[  9 -13  -1 -31   8 -26 -29] : (109)
[ -3  -4   9 -28  19   6  35] : (164)
[ 37  79   7 -26  34  34   0] : (162)
[ -1  -4 -31   3 -43 -90  10] : (86)
[ 34  45  42 -44  13  35  41] : (153)
[  6 -58 -26  22 -35 -48  57] : (124)
[ -3  54  79 -23 -38 -39 -62] : (81)
[-17  -2 -22   3  44 -32  47] : (138)
gone (81): [ 54  79 -23 -39 -62  -3] => [-38]
gone (81): [-38  79  -3 -62 -23  54] => [-39]
gone (162): [ 34   7  34  79 -26  37] => [0]
gone (109): [-31  -1 -26 -13 -29   8] => [9]
gone (153): [-44  45  42  34  35  13] => [41]
gone (109): [ -1 -26   9   8 -29 -31] => [-13]

[-60  53  48 -59  55  52  55  56  54  53 -59 -54  60 -58] -> (22)
[ 51  54  52 -57  53  51  53  56  54  52 -58 -54  55 -56] -> (102)
[ 44  46  43 -49  46  43  45  48  45  44 -49 -45  47 -47] -> (137)
[ 58  62  61 -65  63  58  60  64  61  59 -66 -61  59 -63] -> (79)
[ 53  56  52 -59  54  52  54  58  54  53 -59 -53  57 -57] -> (64)
[ 59  61  55 -64  59  56  59  63  59  58 -64 -58  63 -62] -> (122)
gone (64): [-57  58 -59  53  52  56  52  53 -59  54  54  54 -53] => [57]
gone (102): [ 53  51 -57  56  51  55  52  52 -56  54  53  54 -58] => [-54]
gone (102): [ 52  56  54  53  54 -56  51 -58  52  53  55 -57  51] => [-54]
gone (79): [ 62 -61 -65  58 -63  61  58  64 -66  59  61  63  59] => [60]
gone (137): [ 48 -45  43  46  45  44 -49  47  45  43  44  46 -49] => [-47]

[ -4   2 -28  41  25 -55  -5  44 -33] : (68)
[-27  31   3 -11 -28  21  30 -31  11] : (157)
[-21  48  59  56   1   7   8   4 -38] : (120)
[ -4   2 -28  41  25 -55  -5  44  18] : (133)
[ 19  40  30  25 -43   7 -68 -41  25] : (148)
[-54 -22  33  -8  -5  29  14   7 -26] : (2)
gone (157): [ 11  31  21 -11 -28   3 -31 -27] => [30]
gone (133): [-55 -28  41  25  44   2  18  -5] => [-4]

[ 86  34  11 -63 -18  50  18  19  36  41 -36   0  11 -53  44   2]  (37)
[ 49  66  18 -13  -3  36 -18  16  12  72 -46 -27  11 -69  65  10]  (29)
[-25 -19 -52 -29   7  23  22  13   7 -50  23  27 -31  51 -22   5]  (12)
[-25 -19 -52 -29   7  23  22  13   7 -50  23  27 -31  51 -22  -2]  (42)
[-65 -22   5  41  44  37 -27  44   6 -29  37  41 -28  72 -29  24]  (46)
gone (29): [-69  -3  11  36 -46  18 -18  16  49  12  72 -27  10  66 -13] => [65]
gone (46): [ 41 -65  37  24 -27  44  41 -29   5 -29 -22  37 -28  44  72] => [6]
gone (46): [ 37   6  44  24 -22  41 -27 -65  41   5 -29  37 -29  72  44] => [-28]
gone (46): [-29  44  72   6 -22  41  41  24 -27   5 -29 -65  44  37  37] => [-28]

[ 28  37 -33  27  41  -4  27  14  49 -10] = (74)
[ 13 -30   8 -42 -45   0  -4  17 -37   6] = (176)
[-48  -9  27 -25 -13 -50 -15  48  32 -15] = (118)
[-25 -47  44 -28 -40 -23 -40 -15 -16  -7] = (105)
[-37 -29  35 -28 -29 -34 -27  15   6  -9] = (67)
[-38  33 -35  35  -9  37 -15 -16  21  43] = (35)
[  5  10 -12  61  35  68 -31 -35   2  82] = (121)
[-39  33 -34  36  -7  35 -14 -16  21  41] = (73)
gone (105): [ -7 -40 -25 -23 -28 -16 -47  44 -40] => [-15]
gone (105): [ 44 -28 -47 -15 -23 -40 -25 -40  -7] => [-16]
gone (73): [ 33 -16  -7  21  36 -34 -39  35 -14] => [41]

